128 stands for zero in the data rows.
Some points:
102|165|150|164| 22|120|163|105|126|164|139|109|111|137|146|123|174| 82| 95|181|124|175|112|122|120|174|131| 89|137|196|147| 42|118|126|123|110|110| 58|182|158|170|138| 93| 67|165| 84|157|104
138|169|130| 69|102| 78|136| 97|139| 65|124|127|117| 66|110|137|166| 94|134|146|152|206|153|121|154| 89|129|171| 59| 82|124|159|175|127|127|171|137| 54|150|107|112|179| 40|160|110|103| 58| 72
 41| 65|128|140| 35|141|140|171| 95| 87|173|117|140|126|144|202|131|105|137|108|122| 66|130|108|147| 95| 81|111|166|128| 92|135|137|138| 68|108|101| 58| 67| 64|138|173|216|126|100|138|104|154
111|149|118|154|153|138|120| 96|119| 80|165|194|139|133|180|163|203|201|150|119|113|210|102|205|112|155| 70|111|121| 69|107| 97|192|130| 92|178|130|175|131| 76| 78|127|166| 92|154| 74|154|169
126|116|135|114|145|168|159| 91|125|204| 64|151|112|100|111| 75|105| 46|227| 83|106| 80|109|228|110|157|159|130|163|134|121| 70|155|133|154|115| 68|116| 75|116| 84|115|145|144| 92| 94| 96| 89
153|176| 53| 59|154|138|151|129|161|132|175| 90|105|160|114|104| 74| 31|107|107|144|142| 82|157| 93|117| 34| 71|119|128|148|159|115|151|131|149| 84|156|116|128|133|200|119|108|150|152|126|199
188|102|232| 93|106| 99|106|136|123|190|146| 95|167|151|156|127|152|117| 77|123|110|112|101|160| 98| 94|129|145| 97|102| 94| 90|100|131| 72|135|153|190|129|101|103|158|116| 24|162|197| 80| 79
190|104|134|159| 55| 82|136| 90|194| 29|112|137|146|110|157|141| 64|101|135|117| 65|149|102|115|102|147|179|148|122| 79|160|148|146|154|109| 37| 98|119|140|169| 98| 52|134|131|132|175|100|217
100|155|222|103|195| 90|178|129| 84|103| 66| 70|196|112|160|168|102|128|110|152|149|130| 89|162|156|115|151|126|198| 91|165|183| 93|164|123|202| 70|129|176|186|120|141|166|149|135|110|183|131
 92|114|137|157|116|140|194|164|129|100|181|117| 94|121|125|108|122|175| 52| 26|117|108|171|143|142|175|163| 93|100|101|114|111|161|154|211|122| 29|164|155|160|158|148|109|120|123|177|142| 77
166|101|167|171|151|167|100|137|118| 28| 57|124| 60|165|103|138|153|144|136| 76|122| 99| 77|119|131|102| 68|120|155|207| 81| 42|103|136|130|156|123|138|179|171|144|152| 76|220|187|126| 56|147
 97| 61| 97|134|184| 59| 94|148| 69|126|156| 81|162|101|143|106|138| 38|136| 51| 94|120|214|120| 86|132| 83|150|110|121|104|147|134|118|207|147|191| 83|191|152|130| 24|198| 76|202| 73|115|139
188|153|207|193|108|103|173|132|177|135|139|161| 38|114|106|114|127|114|164|197| 82|125|197|141|156| 67| 62|138|144|109|126|201|121|148|136|142| 95|184| 95|143|196| 85|179|150|153|109|121|113
103| 61|108|165|151|167|102|139|119| 93|138|177|129|224| 98| 79|120| 84| 99|171|130|189|109| 92|166|166|196|161|162| 78|128|153| 90|124|207|181|148| 94|112| 85| 91|199|151|116|129|126|127|122
 87| 91|177|102| 89| 81| 39|146|191| 93|119|156| 97|137| 97| 81|122|127|142|194|195| 64|168|177| 69|228|122| 61| 99|115|118|136|127|149| 96|148|121|119|149|172|162|114|112|143| 74| 94|139|158
204|113| 52|147|148|155|118|108|116|118| 92|135|154|133|248|117|165|116|112|157|130|116| 93|154|107|143|121| 57|153| 97|146|136| 84|117|147| 62|184| 97|107|187|218|119|162|152|121|134|105| 53
215| 73|110|150|163|154| 56|202| 73|162|170|122|133| 91|100|163|138| 98|115|145|132|136|154|134|136|134|185|121|155|109| 93|170|124|128| 30| 61| 94|162|145|131|119|170| 61|147|116| 38|179|131
 93|106|134| 62|141|158|117|148|171|120|109|174| 65| 24|179| 74|188|138|129|113|152|102| 80| 66| 93| 26|197|164| 95|121|139|129| 84|100|119|113|117|136|165|135|147|156|154| 88|145|114|169|159
157|206|189|168|151|156| 57|104|122|173|174|102|105|126|173|176|143|141|117|105|116|117|146| 37| 67| 99|148| 88|124| 80|122| 94|125|121|187|154|116| 62| 40|105| 92|105| 86|165| 84|144|156|187
124|130|122| 94|144|111|163|192|148|149|119| 89| 98|174|135|157|142|161|185|145|232|138|136|145|139|179|113|172|154| 73| 96|137|127| 32|145|106|146| 80| 71|124|124| 95|100|116|210|186|110|134
 29|105| 73|107|123|123| 90|124|144|221|121|137|142|111|122|191|157|151|137|148| 33|140|111|148|162|133| 79|185|138| 88|101|148| 92|129|175|119|129|154|155|199|130|139| 54|155| 64|171| 96|173
109|197| 70|136|118|104|181|126|147| 83|114|115|157|104|181|109| 74|104| 93|197| 85| 42|139|134|110|117|130|141|142|136|  4| 96|149|136|141| 90|138|156|153| 62|101|140|120|167|159| 94|156|118
110|112|111| 74| 95|186|110|110| 42| 93| 65| 83| 59| 95|120|117|132|157|114|187| 33|107|170| 78|110|178| 80|110|128|124|182|127|190| 94|118|137|127|140|100|146| 50|129|155|126|141|178|172| 74
174|123|144|171|155|130| 84|132|196|154|140|116|148| 67|123|155| 55|159|193|105|116|154|122|152|143|182| 79|193|138|173|143|123|129|122|143|127|165| 58|165|145|114|241|173| 92|132|160|185| 96
188|145| 52|183| 87|191|132|159|182|152| 88| 95|196|126| 49|145|193|153| 72|143|173| 79|122|164|121| 96|166|138| 92|145|141|145|195|140|101|234|111|114|147|155|138| 97|158|127|133|142|118|168
118|146|193|108|107|221|126| 70|142|193|107| 98|109|128|152|112| 92|124| 34|115|191|138|200|112|255|147| 94|114|126|128|144|134|151| 80|120| 53|157|150|200| 93|109|106|180|155| 85| 70| 44|168
114|152|101|106|169|119|120| 83|118|149|124|191|173|198| 31|150|108|120|135| 86|123|100|122| 88|160| 89| 90|164| 60| 30|141| 85| 79| 73| 60|119| 74| 79|145|120|129|100|125|142|185|119|183| 67
184| 70| 68|114|137|127|220|100| 97|177|211|141| 61|140|155|112| 64|164|130|156|188|135|108|105|117|116|132|154|131|106|116| 72|104|179| 58|215|194|106|145|158|114| 98|127|150| 81|142|144|139
148|188|103|138|140|118|156|179| 95|168|100|208| 83|174|169|154|167|108|162|102|140| 59|109| 91|181|160|101|140| 80|164|177|188|121|220|136|119|135|102|160|109| 62|126| 84| 66|123|109|137|123
 75|179|134|145|152|177|112|125|159|113|157|119|161|115|104|109|151|100|178|141| 99|110|204| 79| 97|134|171|127|204| 94|187| 76|112|228| 98|142|175|194|131|103|136|127|123|125|165|167| 63| 73
 92|135|118|120|143|206| 90|163|148| 70|168|119|175|144|166| 63| 76|170|144|153|114|166|142|172|175| 58|126|132|123|204|120|148| 75|139| 95|149| 89| 99| 80|185|133| 44| 59| 44|117|103|111|120
155|146|159|131|117|138|162|117| 93| 90| 49| 56|153|138| 46| 49|131|189|113| 89| 83|122|116|121| 97|145| 78|186|105| 85|119|117|103|183|144|107|199|131| 90| 33|243|147| 87| 69| 28| 73|188|186
129| 72|118|177|107|130|141| 78|110|116| 81|172|177| 42|120|156| 65|114|123|142|193|121|128| 41|147|159|106| 87|122|139| 67|118|137|117|200|143|104|199| 56|175|134|134|116| 71|129|103|114|108
118|159| 84|140| 90| 93| 96|161|122|124|109| 80| 98|178|199|187| 78|101|156| 75|129|171|177|166|179|127|224|143| 53|149|149|126| 82|101| 93|199|143|174|105| 85|154|150|115|177|140|121|156|125
142|186| 98|114|152| 89|106|202|150|145|138|109|125|139| 90|155| 91|151|157|154| 80|168| 23| 44|136|160|159| 82|142|154| 82|104|153| 72|122|151| 92|142|184| 91|142| 73|175|103| 50|124| 88| 78
 73|153|150|239|126|119|168|172| 92|125|158| 90|176|101|134| 56|168| 76|173|125|177|155| 88|128|125|100|107|134| 75|151|165|144|151| 74| 80| 97|166|169|127|163|108|120|109|180| 69|184|166|132
116|127|122|112|111| 82|127|106|125|180|174|134|157|181|175| 80|119|199|143| 86|124| 99| 94| 69| 98|154|140|213|163|135|176|172|211| 67|106|168|117|153| 90|155|156|179| 94|158|154| 62| 81|116
 97| 95|117|143|139|131|157| 70|164| 76|174|108| 78|133| 76|208|131|142|118|131|119| 46| 86|182| 82| 70|153| 89|154|136|207|172| 93| 41|192|105|175|144|150| 98| 96|127|121| 93| 95| 80|131| 77
133| 79|153|108|183|123|149|174|155|134|115|172|160|162|153|188|140|119| 72|164|132|174|176|125| 29|132| 98|207| 99|207|165|118|114|154|139| 95| 80|134|114| 71|141| 85|159|215| 82|156|153| 86
 95|139| 83|120|198| 28|106| 81|174|120|139| 75| 97|161| 92| 99|189|157|114|135|150|133|166|117|181|112|141|162|156|155|129| 42|126|163|135| 66| 91|149| 68|165| 67|155|194|111|102|108|150|142
 84|129| 94|149| 85|103|120|100|172|179| 57|143|105|140| 95|116|110|167| 88| 76|175|222|140|131| 55|102|128| 78|203|138| 82|215|106|159|101|102|153|126|121|108| 67|105|107|135|157|149|140| 83
199|115|102|105| 66|122| 53| 67| 68|119|190|124|142| 94|137| 70|167|167|173|100|166|123|105|151|180|144|138|120|155|166|123|179| 97|147|146|126| 75|129|184| 62|168| 86|130|156|149|197|149|128
155| 64|152|103|140|143|160|137|104|188| 65|158|189|200|147|110| 99|191|189|179|140|170|206|138|130| 36|147| 25| 89|160|164|101|188| 89|175| 70|142|133|200|104|131|177|114|128|148|148|109|216
110|118|184| 48|188|163|222| 71|134|121|152|145|162|128| 91|162|197|127|132|110| 75|138|120| 93|135|210|185|108| 72|214| 72|178| 85|131| 78|133|182|116| 56|150|130|114|144|182|152|156|135|166
100|133|143|146|171| 89| 89|160| 81|187|148|149|103| 44| 82|115| 81|160| 72|161|105|118| 63|178|161|127|173| 86|106|135|185|121|146|169|141|106|171| 91| 82|100|163|129|147|157|222|161| 87|147
164|210|160| 51| 79|128|109|157| 73| 62|127|224|133|140| 91|165|127| 80|113|111|158|116|127|174|139|105|141|146|200|151|123| 98|190| 98|178|122|190|173|104|187|153|113|138|109| 81|161|156|143
Along one direction, these points spread out more than along any other. Take the direction at right angles to it along which they spread out most. Go by this last direction. How far along it is each point below, from 0 to 99? 50 is the average, and the first point above lies past it. One standard deviation of the points above along it is 16.
188|153|207|193|108|103|173|132|177|135|139|161| 38|114|106|114|127|114|164|197| 82|125|197|141|156| 67| 62|138|144|109|126|201|121|148|136|142| 95|184| 95|143|196| 85|179|150|153|109|121|113 46
155|146|159|131|117|138|162|117| 93| 90| 49| 56|153|138| 46| 49|131|189|113| 89| 83|122|116|121| 97|145| 78|186|105| 85|119|117|103|183|144|107|199|131| 90| 33|243|147| 87| 69| 28| 73|188|186 30
190|104|134|159| 55| 82|136| 90|194| 29|112|137|146|110|157|141| 64|101|135|117| 65|149|102|115|102|147|179|148|122| 79|160|148|146|154|109| 37| 98|119|140|169| 98| 52|134|131|132|175|100|217 46
100|133|143|146|171| 89| 89|160| 81|187|148|149|103| 44| 82|115| 81|160| 72|161|105|118| 63|178|161|127|173| 86|106|135|185|121|146|169|141|106|171| 91| 82|100|163|129|147|157|222|161| 87|147 56
118|146|193|108|107|221|126| 70|142|193|107| 98|109|128|152|112| 92|124| 34|115|191|138|200|112|255|147| 94|114|126|128|144|134|151| 80|120| 53|157|150|200| 93|109|106|180|155| 85| 70| 44|168 86
110|118|184| 48|188|163|222| 71|134|121|152|145|162|128| 91|162|197|127|132|110| 75|138|120| 93|135|210|185|108| 72|214| 72|178| 85|131| 78|133|182|116| 56|150|130|114|144|182|152|156|135|166 38
184| 70| 68|114|137|127|220|100| 97|177|211|141| 61|140|155|112| 64|164|130|156|188|135|108|105|117|116|132|154|131|106|116| 72|104|179| 58|215|194|106|145|158|114| 98|127|150| 81|142|144|139 63
142|186| 98|114|152| 89|106|202|150|145|138|109|125|139| 90|155| 91|151|157|154| 80|168| 23| 44|136|160|159| 82|142|154| 82|104|153| 72|122|151| 92|142|184| 91|142| 73|175|103| 50|124| 88| 78 45
 97| 61| 97|134|184| 59| 94|148| 69|126|156| 81|162|101|143|106|138| 38|136| 51| 94|120|214|120| 86|132| 83|150|110|121|104|147|134|118|207|147|191| 83|191|152|130| 24|198| 76|202| 73|115|139 29
102|165|150|164| 22|120|163|105|126|164|139|109|111|137|146|123|174| 82| 95|181|124|175|112|122|120|174|131| 89|137|196|147| 42|118|126|123|110|110| 58|182|158|170|138| 93| 67|165| 84|157|104 58
155| 64|152|103|140|143|160|137|104|188| 65|158|189|200|147|110| 99|191|189|179|140|170|206|138|130| 36|147| 25| 89|160|164|101|188| 89|175| 70|142|133|200|104|131|177|114|128|148|148|109|216 99
114|152|101|106|169|119|120| 83|118|149|124|191|173|198| 31|150|108|120|135| 86|123|100|122| 88|160| 89| 90|164| 60| 30|141| 85| 79| 73| 60|119| 74| 79|145|120|129|100|125|142|185|119|183| 67 42
103| 61|108|165|151|167|102|139|119| 93|138|177|129|224| 98| 79|120| 84| 99|171|130|189|109| 92|166|166|196|161|162| 78|128|153| 90|124|207|181|148| 94|112| 85| 91|199|151|116|129|126|127|122 44
